128 stands for zero in the data rows.
Every row has a hidden score from 0 to 30. What is each row's score? 15 is about the middle. The score is a weighted sum of the row's numbers plus the product of two more (or one squared), each taken from its middle value.
[126  68 115  86 148 121 117 139 124 162 125 154 132 164 124 151 122  97
 138 151 118 140 137  90] >> 12
[134 166 135 136 121 136 116 133 170  90 110 131 146  92 143 163 187 167
 140 118 134  74  48 145] >> 24
[101  88  95  84 181 119 157 159 155 132  84 162 126 151 142 193 140  88
 137 122 107 123  91 116] >> 19
[161  98 157 123  94  92 111 121  99 174 148 142 114 165  76 127 108  89
 121 179 115 124 161 137] >> 10
[143  86 119  77 147 132 141 134 116 160 150 119 111 160 112 126  94  69
 167 145 119 160 141 113] >> 19
[ 68 141 104 120 175 164 187 149 142 100 120 105 126  70 182 164 128  99
 100  84 137 149 103 128] >> 23
[ 92 146 140 130 155 155 171 108 128 110 153  63 110  68 168 133 106 142
 145  88 156 148 117 138] >> 20
[105  76 105 109 167 142 100 131 136 144 142 149 148 145 127 135 134 122
 114 134 131 139 142  79] >> 18
[ 83 100  91  95 183 155 172 135 137 136 118 117 108 130 159 136  96 115
 119  99 125 163 150 119] >> 15
[158 107 116 127 109  86 114 133 137 142  99 193 142 173 110 177 147 105
 126 149 114  92 116 110] >> 14
[109 110 105 102 137 151 100 115 129 136 164 135 140 144 140 118 125 135
 141 136 141 142 136  89] >> 19
[128 134 187 116 108 129 127 107 109 134 190  80 116 121 116 103  86 139
 172 146 132 150 108 139] >> 25
[155 108 180 145  87 109  94 117 106 157 175 113 125 144  70  93 108 114
 126 183 110 141 149 142] >> 15
[ 86 137 140 118 171 127 214 158 144  89  76 102  88  99 182 180 127 111
 138  79 118 127  82 166] >> 26
[141 165 114 199  91 131  94  98 144 118 112 166 154 130 105  97 143 171
  82 125 132 101 146 141] >> 11
[162 164 196 139  87  91 114 123 111 112 162  96 112 119 127  93 112 149
 160 145 146 117 110 145] >> 17
[ 45 167 127 156 159 161 164 123 142  98 161 100 123  37 177 140 138 145
  75  96 135 139 115 138] >> 24
[130 139 124 102 124  94 190 168 128  92  73 147  86 148 188 164 122  91
 163 102 118 116 106 155] >> 22
[160 132 106 153  95 110 101 103 151 138 103 188 138 166 109 134 140 145
 108 141 123  98 144 114] >> 12
[123 169 162 150  86 102  98 114 160 102 143 140 161 142 118 127 149 167
 143 143 130  82  77 132] >> 15
[153 180 154 168  72  89 138 100 128  95 123 139 116 123 142 114 133 187
 142 105 138 104 126 154] >> 20
[147 106  77 123 132 133 117 127 135 161 104 178 134 163 111 147 127 106
 102 137 126 113 150 109] >> 14
[112 194 134 160 124 144 119 131 153  71 117 117 145  75 155 138 168 203
 117 102 142  89  82 142] >> 22
[152 109 178 155  85 120  86 110 116 147 178 119 133 130  77  81 108 123
 126 179 122 140 136 145] >> 13
[148 101 128  91 121 108 158 135 105 144 138 123  90 149 133 106  93  88
 156 127 125 164 176 132] >> 12
[132 146  97 177 114 123 111 133 156 134  67 200 145 143  94 164 169 148
  51 138  96  77 133 139] >> 16
[ 93  85 106  97 181 153 101 139 123 135 143 141 147 127 132 139 132 114
 124 129 136 146 141  83] >> 22
[127  84  98  77 156 120 139 145 130 152 118 149 132 160 133 159 126  59
 151 134 127 143 117 103] >> 12
[176 103 166 120  98  98 101 119 111 161 167 112 123 145  81  99 108 107
 157 176 126 137 146 123] >> 12
[ 83 163 101 154 154 171 161 116 128 115 142  90 126  63 159 124 119 148
  79  84 144 148 159 132] >> 18
[169 110 154 158  84  84  89 123 131 146 123 189 138 158  87 140 138 132
  86 177 107  94 137 123] >> 12
[110 175 111 156 129 124 168 114 129  94 113  97 120 112 178 142 145 153
 135  61 153 127 113 138] >> 15
[ 64 128 151  90 186 140 180 143 157 108 120  91 107 102 168 183 146 101
 143  95 127 132  54 135] >> 22
[118  91  98  76 162 120 150 148 135 141 116 142 133 148 147 170 137  57
 165 128 126 138 100 104] >> 16
[137 142 105 170 115 113 117 132 154 129  68 206 148 144  91 176 164 146
  55 140  93  74 128 142] >> 16
[162 129 134 157  87 114 102  85 125 146 148 143 131 141 107 101 111 143
 144 147 138 122 156 120] >> 7
[106 194 125 173 130 135 125 126 171  77 101 139 161  91 143 165 173 174
  94 103 123  75  78 142] >> 21
[151 128  91 141 112 124 101 121 143 154  95 195 144 167  97 155 132 124
  90 147 116  88 138 126] >> 16
[168 147 131 187  80 108  90  97 141 132 107 185 145 142  87 124 140 155
  94 152 118  91 140 141] >> 12
[160 103 168 126  97 111  75 121 115 149 170 122 147 146  69 101 123 109
 143 175 138 130 135 123] >> 11
[189 110 178 112  93 108 101 131  91 143 153 107 125 151  87  98 108 103
 177 163 132 136 133 137] >> 18
[ 76 138 107 115 162 161 169 135 126 113 140  77 113  84 179 131 119 119
 143  87 147 161 125 127] >> 22
[151 114 188 139  94 117  89 115 119 141 187 117 132 134  81  84  97 138
 142 176 125 130 125 135] >> 17
[156 112 192 154  87 110  80 117 110 140 175 126 134 135  73  86 117 132
 122 175 119 132 138 138] >> 16
[ 96 108  93  95 158 150 166 139 113 141 128 109 106 119 159 128 100  98
 142 107 137 166 158 121] >> 17
[170 122 145 147  79 102  95 104 136 144 124 171 130 179  89 122 119 142
 128 162 116 100 141 126] >> 15
[128 148 112 202 100 118 105 131 150 143  94 194 144 138  72 136 158 150
  30 155  98  89 133 146] >> 22
[145  93  91 118 129 135 115 128 116 171 126 162 127 160 110 132 110  92
 116 146 129 132 157 107] >> 15
[ 92 102  73 112 159 127 140 141 141 157  93 175 135 167 117 156 128 129
  97 130 103 125 143 112] >> 7
[149  79 118  91 135 126 129 130 105 170 145 130 119 154 106 129 101  75
 152 151 125 155 153 110] >> 14
[127 117  68 145 148 158 108 119 148 145 112 164 146 145 119 134 130 129
  88 122 131 119 151 103] >> 15
[115 179 136 135 144 149 169 155 113  67  94  81  99  76 190 135 139 164
 139  81 143 125 113 156] >> 23
[ 90  96  82  85 190 149 166 155 143 133 109 133 110 124 152 158 114  80
 138 111 128 154 117 118] >> 19
[115  98 115  72 171 156 150 163 105 111 113 107 116 116 175 131 131 107
 157 104 141 164 122 113] >> 20
[100 138 112 118 167 124 158 130 171 118  99 146 143 112 148 203 156 119
 133 102 127  96  51 120] >> 23
[173 134 133 132  84 122  71 112 132 134 124 159 161 147  94 113 165 148
 139 154 136  99 128 113] >> 8
[108 201 140 172 146 135 163 133 123  83 128  75 117  48 168 130 142 164
 104  76 142 120 116 157] >> 24
[135 165 160 121 110 137 116 134 126  93 134 104 139  88 154 129 148 160
 174 122 162 101  61 142] >> 14
[158 179 142 187  99  98 159 111 115  88  91 115  89 100 157 112 125 169
 118  93 133 126 174 160] >> 13
[ 85  96 121  90 190 147 187 148 138 121 120  91  98 103 168 164 107  81
 151 100 129 166  97 135] >> 23
[ 91 158 147 108 141 132 185 137 120  99 133  65  96 108 186 132 112 130
 170  89 143 144  96 150] >> 21
[156 135 100 135 110 103 114 131 145 137  75 204 144 162  97 174 156 139
  88 141 102  79 136 130] >> 10
[ 87 140 115  98 171 144 185 152 136 103 107  83 110  93 188 157 135  94
 156  87 136 152  87 140] >> 19
[148 142 131 126 105 150  76 119 141 119 142 131 169 128 119 112 178 147
 144 135 154  98  92 107] >> 13
[146 135  66 167 139 114 120 135 136 137  77 173 129 147 123 128 140 133
  73 118 113 116 175 129] >> 10
[ 79 163 139 140 165 151 187 127 141  92 129  72 103  65 175 147 116 156
 127  73 145 132  94 160] >> 25
[137 130  78 175 123 127 109 111 153 137  89 178 144 144 118 133 141 149
  75 124 120 112 163 116] >> 11
[166 116 107 159 103 105  95 123 134 150  96 199 138 163  97 147 144 134
  77 156 106  96 148 124] >> 12
[136 177  95 161 126 149 120 102 130 111 121 113 151  99 148 104 146 170
 115  90 153 119 153 120] >> 9
[174  86 127  82 117  97 131 134 105 175 127 158 111 172  97 146 112  78
 136 155 116 126 153 126] >> 8
[155 182 108 165 103 129  86  98 140 118 122 152 162 106 114 102 164 187
 112 122 134 103 139 121] >> 7
[146 107 163 142  90 113  89 120 107 167 165 124 129 150  78  89 110 107
 119 180 121 137 155 135] >> 13
[153 128  80 149 115 122 116 136 133 153  78 193 132 165 106 152 155 122
  77 137 106  91 148 133] >> 12
[ 92  75 128  94 206 116 121 167 123 130 135 144 134 128 135 161 142  96
 115 125 118 149 113  82] >> 14
[168 152 148 126  97 132 101 123 128 106 149 102 145 101 135 110 141 159
 173 128 169 106  78 142] >> 12
[147 121  87 128 116 118 119 135 132 152  81 198 132 169 108 168 145 129
  93 143 102  89 142 125] >> 13
[ 97 133  67 187 161 145 128 122 154 137  89 170 147 125 118 146 129 147
  47 110 116 113 151 125] >> 19
[171 142 183 158  78 110  99 105 110 125 162 117 130 123  91  72 116 156
 146 149 137 125 134 150] >> 12
[104 188 122 192 147 129 162 116 119 106 130  81 108  54 128 114 118 181
  81  87 120 141 175 172] >> 20
[ 69 187 137 153 152 145 181 142 154  70 112  97 120  59 178 160 153 160
  97  83 125 112  83 161] >> 24
[138  85 130  78 136 121 156 136 110 150 145 113  98 145 137 121  97  79
 179 137 120 171 142 121] >> 15
[116 190 153 148 125 136 129 130 125  75 130  86 136  72 169 138 156 171
 147  97 151 101  82 153] >> 23
[153 139 199 141  84 107 110 109 113 117 175 108 114 129 105  88  99 143
 158 155 137 130 118 151] >> 16
[ 99 181 159 151 132 137 136 125 125  92 159  67 131  72 168 107 122 169
 138 104 154 131  94 140] >> 18
[ 90 109 103 126 159 177  99 117 127 128 160 119 149 113 140 109 127 142
 124 121 148 147 141  93] >> 21
[114 110 136 110 114 149 117 116 116 143 177  89 129 128 128  87 106 120
 162 146 138 163 148 113] >> 11
[163 103 149 117 109 117  74 108 126 158 170 136 138 153  92 107 124 120
 136 172 130 126 139 107] >> 9
[188 123 175 116  80 120 103 131  94 128 146 114 115 147  93  77 106 121
 167 158 139 130 149 150] >> 10
[121 176 109 207 146 138 141 110 127 112 111 103 117  67 126 106 117 179
  60  93 130 138 182 158] >> 15
[ 52 127 112 112 183 139 204 164 149 103 104 112 111  78 165 194 129  79
 114  94 124 144  85 151] >> 25
[156  80 156 117 116 109 100 129  95 172 172 135 121 160  83 130 105  94
 129 175 111 139 146 116] >> 8
[104 106  89  94 170 127 152 156 163 126  83 168 132 152 146 189 145  80
 133 121 114 112  83 116] >> 19
[ 79 128  88 116 184 144 192 139 132 117  92 116 108 112 180 158 117 128
 107  77 123 151 137 126] >> 18
[131 101 153 124 109 139  94 107 116 153 183 103 132 139  97  89 108 123
 150 163 128 153 150 114] >> 12
[128 182 132 171 118 131  83 121 169  90 123 144 182 105 120 131 162 196
 102 127 125  77  87 129] >> 14
[103 177 143 154 127 150  99 126 154  84 146 113 162  73 148 128 170 183
 122 118 146  92  71 133] >> 18
[106  87 108  91 148 158 141 125 117 144 141 114 122 150 151 117 118  98
 142 120 132 163 151  98] >> 12
[134 110  80 116 136 134 113 134 138 155  96 190 145 163 106 166 136 126
  99 141 116  99 134 110] >> 15
[157 109 164 139  90 114  83 112 105 164 165 122 131 149  80  96 120 107
 131 179 123 133 151 128] >> 12
[ 67 111 102 102 189 155 184 149 145 124 135 104 113  81 164 148  90  88
 105 104 138 164 122 134] >> 16
[120 103 134 122 129 111  88 114 160 133 152 154 159 151 120 154 153 138
 142 144 136 105  86  88] >> 20
[100 201 167 207 124  98 128 118 155  92 129 128 138  70 102 123 121 207
  71 120 119  85 103 192] >> 21
[149 161 139 144  86  78 132 125 165 107  90 160 129 173 119 165 153 135
 144 131 115  69  85 157] >> 14
[133 107 103  80 161 132 171 156 108 134 111 104 104 137 166 124 102  96
 156 113 122 168 145 118] >> 15
[140  83 129  77 150 103 135 142 119 158 133 126 127 164 124 153 127  47
 179 142 118 149 108 104] >> 11
[166  98 111 110 105 132  92 126 117 157 121 160 141 166  99 110 147 121
 129 153 133 120 154 106] >> 9
[124 148 140 136 109 140 161 101 113 110 150  79  95 106 160 102 101 155
 150 100 146 158 159 141] >> 20
[125 206 120 178 144 128 169 141 141  69  76 107 107  82 169 154 149 174
  95  68 126 102 125 156] >> 26
[111 160  94 186 156 162 150 109 134 118 105 106 123  74 146 111 119 172
  59  84 137 141 174 143] >> 13
[173 141 118 156 107 163  94 101 115 132 139 106 150  99 107  80 140 162
 118 120 163 130 153 127] >> 6
[103 101  94  98 176 137 186 144 125 127  88 130 100 148 170 140 104 114
 123  94 116 157 148 122] >> 16
[173  98 160 114  96  96 115 124 104 162 167 135  99 158  86 108  95  87
 138 165 121 139 159 142] >> 14
[152 112  98 138 109 114  95 127 134 166 115 179 141 169  96 138 149 128
  85 158 111 100 148 112] >> 3
[177 111 104 106 116  91 125 142 127 150  83 196 125 178 106 173 128 106
 120 140 108  98 135 130] >> 12
[ 80  95 108  87 188 152 185 141 137 126 119 102 101 106 172 155 108  96
 126 100 127 171 126 123] >> 18
[130 181 128 173 105 119 106 125 176  98  78 179 154 141 102 153 163 173
  82 131 106  60  97 158] >> 21
[108 101 134  75 170  98 171 167 152 126  91 137 108 154 136 204 146  61
 160 126  95 126  62 139] >> 12
[158 113  79 109 136 107 139 138 121 142  93 163 130 161 132 140 123 103
 137 118 122 134 162 109] >> 11
[152 143 106 141 108  97 127 128 172 120  82 181 139 163 123 180 165 127
 126 120 116  75  85 136] >> 14
[157 184 136 176 103 114  89 115 176  93  99 179 154 124  96 137 164 183
  84 134 110  70 101 151] >> 18
[156 102 153 108 112 123  95 112 116 158 173 113 132 142  97 103 111 108
 167 168 132 144 136 106] >> 12
[163 112 173 129  80  94 111 115 107 162 154 124 116 155  77 101 105 101
 144 176 117 130 156 147] >> 13
[100 111 130  94 147 145 162 126 113 141 158  65 119 103 150 118 102 104
 168 117 141 173 136 121] >> 13
[143 116 188 138  86 114 107 117 104 143 179 100 123 132  89  88 100 123
 152 174 107 152 144 142] >> 17
[123 189 145 187  92 119 134  96 138  95 131 121 142  93 134  95 132 204
 110  96 146 105 127 162] >> 13
[ 93 178 144 169 134 125 134 138 185  74  99 145 147  97 137 182 168 162
  92 113 104  71  58 164] >> 23
[111 107 102  64 174 154 149 162 130 119 107 110 127 122 173 150 150  94
 157 105 138 147  90 117] >> 15
[161  89 141 100 112 106 127 136  93 172 156 131 112 156  99 125  97  70
 150 165 116 145 156 121] >> 15
[185 141 111 127 100 144 124 113  97 128 105 120 115 129 130  89 134 153
 138 108 150 138 183 132] >> 9
[147 168 116 124 106 140 120 126 146 101 113 113 143 101 161 132 171 163
 167 104 158  99  74 137] >> 18
[173 134 200 149  74  89 103 113 109 120 152 127 110 135  98  90 109 140
 147 167 123 125 140 153] >> 9
[132  93 102  69 165 152 148 148 109 136 106 109 119 139 153 126 128  98
 154 107 139 164 140 111] >> 11
[ 85 172 128 140 159 137 185 153 154  70  90 106 116  69 185 173 156 138
 112  80 125 119  79 152] >> 24
[136  90 167 159  98 121  82 117 107 156 167 128 132 145  89  89 110 120
 117 178 120 139 157 123] >> 13
[113 102 142  75 157 102 186 163 135 111  93 130  98 155 172 188 130  79
 167 109 113 129  77 132] >> 18
[ 82 150 108 128 160 167 178 128 134 103 126  85 104  71 186 127 110 137
 126  88 145 155 133 137] >> 13
[131 153 145 164  97 132 128 107  99 137 162  80 130  93 112  73 107 153
 127 131 131 157 173 146] >> 15
[157 137  98 137 115 113 100 122 157 135  87 196 150 165  98 160 159 151
  88 138 106  79 131 123] >> 10
[ 82  94  79  95 186 136 163 152 144 141  93 156 123 153 141 163 115 106
 119 116 109 138 126 112] >> 18
[109 106  89 121 156 128 111 130 161 136 108 177 159 152 125 171 159 129
 106 126 121 104 108  90] >> 13
[138 146 188 176  91 103 106 112 107 125 173 105 128 104  88  70  96 169
 116 156 118 132 151 171] >> 13
[168 131 183 158  70  90  88 108 124 124 152 151 130 143  83  96 125 152
 130 171 123 112 132 145] >> 12
[153 121 137 136  97 132 105 109 110 157 158 114 116 153  97  79  97 120
 138 152 135 142 169 132] >> 14
[ 66 153 132 146 135 152 163 117 123 122 163  55 121  70 155  97 106 152
 134 104 143 157 148 144] >> 14
[ 94  83 115  78 167 145 149 136 119 146 147  99 112 137 149 137 109  94
 154 120 128 172 137 108] >> 14
[ 88 123  87 119 173 175 160 118 137 129 138 115 123  91 154 133 102 130
  91  95 143 157 152 116] >> 17
[202 110 149 122  82 111 101 115 100 153 131 125 128 152  84  96 122 109
 153 156 142 128 160 136] >> 8
[124  79 106  92 144 136 132 137 114 165 142 130 117 153 115 123 105  76
 144 141 129 159 157 109] >> 13
[106 111 128  62 155 141 138 167 118 112 115 111 131 127 168 156 156  96
 179 119 143 135  70 120] >> 22
[102 147  96 105 146 156 152 111 138 122 144  83 128 115 165 129 130 119
 164  86 155 145 115 126] >> 15
[156 108 159  88 118 106  94 135 141 128 142 142 141 164 109 148 142 103
 185 163 127 111  63 119] >> 16
[121 143  86 134 135 178 111 119 133 114 119 130 155 108 146 107 144 184
 107 101 151 123 150 105] >> 13
[ 78 111 104  94 184 130 208 154 132 124  67 121 104 134 172 173 119  98
 135  90 104 149 117 140] >> 19
[127  94  99 111 136 145 139 130 112 158 138 120 117 150 123 108  91 106
 135 129 133 154 175 112] >> 14
[113  97 108 100 144 154 120 102 131 157 159 125 134 135 129 131 109 123
 148 128 145 145 134  95] >> 18
[155 122  89 124 113 126 110 110 122 151 115 164 122 163 127 120 122 122
 123 137 126 129 171 114] >> 10
[ 69 192 147 161 142 143 160 136 148  74 129  83 131  62 183 137 140 173
 117  93 131 110  83 156] >> 20
[144 122 197 148  89 111  95 119 113 138 180 110 128 133  74  77 100 142
 133 178 113 135 133 151] >> 21
[127 127 178 135  92 123 119 111 104 132 182  81 118 125 105  75 102 144
 155 148 126 159 146 150] >> 13
[138 114 184 163  89 108  88 118 111 137 181 112 136 122  80  76 109 145
 122 177 114 142 149 144] >> 12
[126  93 155 129 107 124  90 111 116 156 173 122 133 152 104 101 117 113
 142 165 133 142 148 103] >> 13
[174 114 161 125  88 114  69 119 127 128 153 134 151 147  91  97 141 142
 150 165 146 117 123 117] >> 10
[142 173 165 131 113  97 164 141 103  82 131  95 105  92 185 130 114 135
 166 103 146 136 101 145] >> 21
[156 141 115 140 108  96 123 135 167 122  67 191 130 179 104 183 161 119
 103 135 102  68 106 145] >> 12
[162 144 158 154  77  87  99 107 156 118 131 172 140 150  98 133 150 161
 138 149 127  79  94 136] >> 18
[ 84 101 111  96 180 153 184 133 128 124 119  87 103 105 174 140 112 121
 137  93 131 171 138 120] >> 18
[118 111 155 146 103 143 114 111 104 137 169  82 130 131 112  73 112 129
 138 142 129 166 169 126] >> 10
[155  90 118  98 120 135 131 131  96 153 122 115 119 156 110 102 110  99
 155 138 136 158 177 120] >> 10
[121 108 145 164 107 148  89 109 111 145 168 120 134 140 101  73 109 137
 111 152 132 149 165 116] >> 15
[156 152 156 128 103 105 101 122 163 107 137 140 147 115 111 150 156 152
 150 143 153  78  53 143] >> 18
[134  96 101 114 131 146 135 123 111 155 141 124 115 144 128 103 103 110
 131 129 135 156 176 108] >> 13
[140 136 196 133  88 118 123 112 104 124 175  89 108 122 110  79  93 154
 158 147 126 147 138 155] >> 17
[139 113 183 156  87 117  89 119 107 144 183 114 133 130  75  73 112 139
 125 175 113 141 144 147] >> 15
[124  82 116 119 133 145 122 122 110 155 148 118 120 163 119 107  98 107
 131 140 127 156 174 106] >> 13
[128 140  93 166 122 121 120 138 154 134  64 201 151 149  97 171 163 149
  62 135  95  75 126 136] >> 17
[162  92 138  82 114 110  95 133 126 151 139 150 144 175  97 135 142 103
 164 167 124 119 109 104] >> 9
[135 103 120  91 135  98 132 151 152 141  90 185 133 184 101 198 153  94
 118 149  97  84  90 134] >> 3
[162 118 178 125  88 104 122 116 112 151 175 101 111 138  87  88  93 113
 156 169 118 152 144 139] >> 22
[151 146  77 166 106 156 100 120 143 143  81 177 148 135  97 124 174 132
  77 135 124 103 148 124] >> 15
[115 111 161 166 100 139  85 107 118 137 189 115 136 122  92  74 109 140
 122 161 128 152 151 129] >> 16
[ 84  94 103  81 188 129 178 167 148 131  88 135 118 136 150 191 136  76
 149 115 111 131  81 122] >> 21
[144 114 190 120 107 114  91 114 119 146 185 117 129 150  90 113 103 112
 160 177 119 131 102 120] >> 26
[152 108 180 145  87  89 104 128  98 161 170 139 111 148  67 116 105  93
 100 185 106 130 157 153] >> 11
[ 97  79 103  84 172 140 146 137 123 153 121 137 105 165 131 131 108 115
 125 126 107 165 156 109] >> 10
[132 104 105 128 128 144  77 119 143 150 135 170 162 157 108 128 144 131
 104 151 127 108 130  91] >> 12
[169 147 167 157  86 105  94 108 113 124 158 109 139 104  97  63 132 168
 135 149 136 137 158 136] >> 3
[113 172 150 131 129 112 185 139 163  87  95 123 107 106 166 179 142 144
 145  92 122  88  50 168] >> 27
[ 79 150 125 118 152 170 141 152 112  88 129  90 126  71 191 129 151 143
 129  92 153 148 115 119] >> 27
[132 179 151 154 117  92 194 159 133  80  50 124  80 114 166 179 149 122
 124  85 109  97 105 186] >> 24
[ 84 129  87 107 172 143 146 136 145 123 116 120 159 115 162 167 148 111
 134  98 140 134  97  96] >> 12
[186 142 110 140  88 141 121 112  98 139  95 132 119 132 110  86 132 129
 133 129 143 137 186 137] >> 4
[122  97 105  60 176 145 146 160 129 120 101 125 132 131 160 158 155  99
 163 110 135 139  84 114] >> 18
[138 125  69 142 130 162 107 124 139 144  93 162 158 137 115 131 165 135
  94 122 131 113 148 103] >> 12
[ 79  91 101  88 194 144 132 159 130 128 139 133 133 110 151 155 133  90
 121 118 132 155 121  92] >> 21
[146 117 112 145 106 114  98 117 149 149 110 199 156 160  90 158 150 137
  83 156 112  87 124 112] >> 12
[ 71 154 119 132 161 162 175 139 134  85 125  97 113  57 194 138 130 146
 118  85 140 150 113 135] >> 23
[191 113 161 127  81 104  92 115 102 149 144 127 129 147  79  94 125 113
 155 164 140 125 153 138] >> 8
[133 100  97 120 130 141 126 108 120 154 132 142 132 155 131 123 111 113
 135 127 134 142 163  96] >> 14
[101 147  83 206 162 162 137 109 148 124 104 131 131  82 131 126 120 163
  37  93 133 131 161 143] >> 16
[130 105 139  73 155 126 145 145 105 144 151  89 124 129 146 128 105  82
 179 137 132 166 110 103] >> 21
[111 169 172 164 111 121  81 114 113 124 186 103 162  87  98  73 133 182
 112 148 137 121 126 134] >> 17
[112  91 138 103 114 143 122 110 116 157 171 110 123 150 124 108 102 116
 156 143 132 156 151 107] >> 13
[123 148 114 157 139 117 182 132 111  99  88 100  84 114 174 124 114 150
 117  76 128 151 184 144] >> 19
[109  80  97 118 158 142 128 133 119 151 127 140 121 167 127 120 102 111
 115 126 122 154 169 103] >> 14
[146  88 118  63 158 124 147 152 114 150 125 127 105 158 134 137 110  64
 166 135 110 169 125 113] >> 19
[179 135 159 136  89 134  92 111 107 122 158 112 137 117 101  69 117 164
 155 142 155 127 142 139] >> 2
[ 71 130 145 110 182 113 205 167 159 111  83 110 100 109 135 211 143  88
 124 106 100 118  50 169] >> 22
[ 76 134 107 115 175 168 184 137 137 113 136  99 121  62 176 151 108 105
  93  93 138 162 126 125] >> 21
[116 161  73 167 128 148 141 100 146 121  92 141 136 114 145 124 140 176
  89  86 136 122 162 132] >> 12
[130 103 151  92 124 123 142 127 110 142 168  93 108 139 139 107  94  89
 184 155 128 166 129 113] >> 14
[174 107 164 117  88 124  88 118 101 145 159 119 134 139  85  89 120 115
 164 169 140 135 143 128] >> 9
[119 184  90 170 134 155 129 102 144 103 121 119 144  94 151 120 137 180
 106  82 150 115 135 129] >> 16
